128 stands for zero in the data rows.
The same things were measured in two ways. The second way is not exact.
First some of them both ways: the first way, then the second way, then a blank line.
[128 158 158 142 116 156 187  49]
[130 146 146 124 103  55  58 129]

[ 71 195 120 113  99 162 176 138]
[163 155 159 115  65  43  48 145]

[105  92 130 149 190 139  95 165]
[135 150  87 148 249 167 169 158]

[144 104 147 149 184 137 116 141]
[125 119 103 132 196 134 163 178]

[160 131 125 136 131  95 146  84]
[100 105 139 148 122 126 138 143]

Then 40 more things, the second way only, each followed by its number:
[105  85 124 112 122 160 152 129] 0
[100 121 123  90 133 110 163  94] 1
[178 154 153 137  41  76  60 178] 2
[171 207 109 147 252  32  56 222] 3
[ 87 111 108 112 124 172 194  65] 4
[124 130 135 116  87  69  61  96] 5
[131 141 134 130 110  61  56 120] 6
[112  65 162 156   0 255 181  35] 7
[132  79 164 125  33 184 180  71] 8
[ 86 119 176 122 108 121 128 131] 9
[144 145 128 123 113  91  76  95] 10
[114 117 126 132 193 171 168 185] 11
[ 97 119 132 124 118 108 129 113] 12
[140 133 153 145  60 103  93 119] 13
[156 160 111 125 112 107  33  93] 14
[220 200  99 168 255  58  66 255] 15
[ 96  59 153 141  25 255 193  80] 16
[131 142 153 127  18  74  76 101] 17
[ 66 104 136 135 133 112 143  97] 18
[106 114 111 125 153 147 189  79] 19
[151 130 171 133  47  90 101 129] 20
[115 152  67 129 252 205 200 140] 21
[154 140  88 119 223 134 136 182] 22
[172 161 111 154 218  61  71 221] 23
[133 113 164  99  73  87 140 145] 24
[130 153  64 130 228 201 205 140] 25
[114 144 125 145 172  95 137 187] 26
[145 110 139  86  41 138 116  58] 27
[101 107 127  87 119 162 172  75] 28
[ 91  99 106 115 150 211 226  61] 29
[158 153 124 135 211  47  81 198] 30
[135  99 166 121  22 166 147  72] 31
[112 138 163 113  81  64  48  94] 32
[119 143  74 139 202 186 184 115] 33
[155 154 148 141  52 112  78 122] 34
[ 96 124 148 118 120 106 134 119] 35
[146 146  45 139 252 223 168 120] 36
[148 126 110 135 183  96 113 179] 37
[126 133 122 114 153 116 136 165] 38
[111  57 173 149  53 255 196 110] 39
Which numbered row above is the same thing as each row below? Its number follows it:
[156  83  84  98 132 105  38 150] 29
[ 85 165  92  84 109 104 139 142] 13
[120 152 153 127 125 150 172  53] 6
[152 125 153 152 157 163 148 113] 38
[ 26 173 230 228 191 179 191 172] 15
[178 105 113 131 128 155 107 120] 1
[150 128 170 165 173 160 162 108] 26
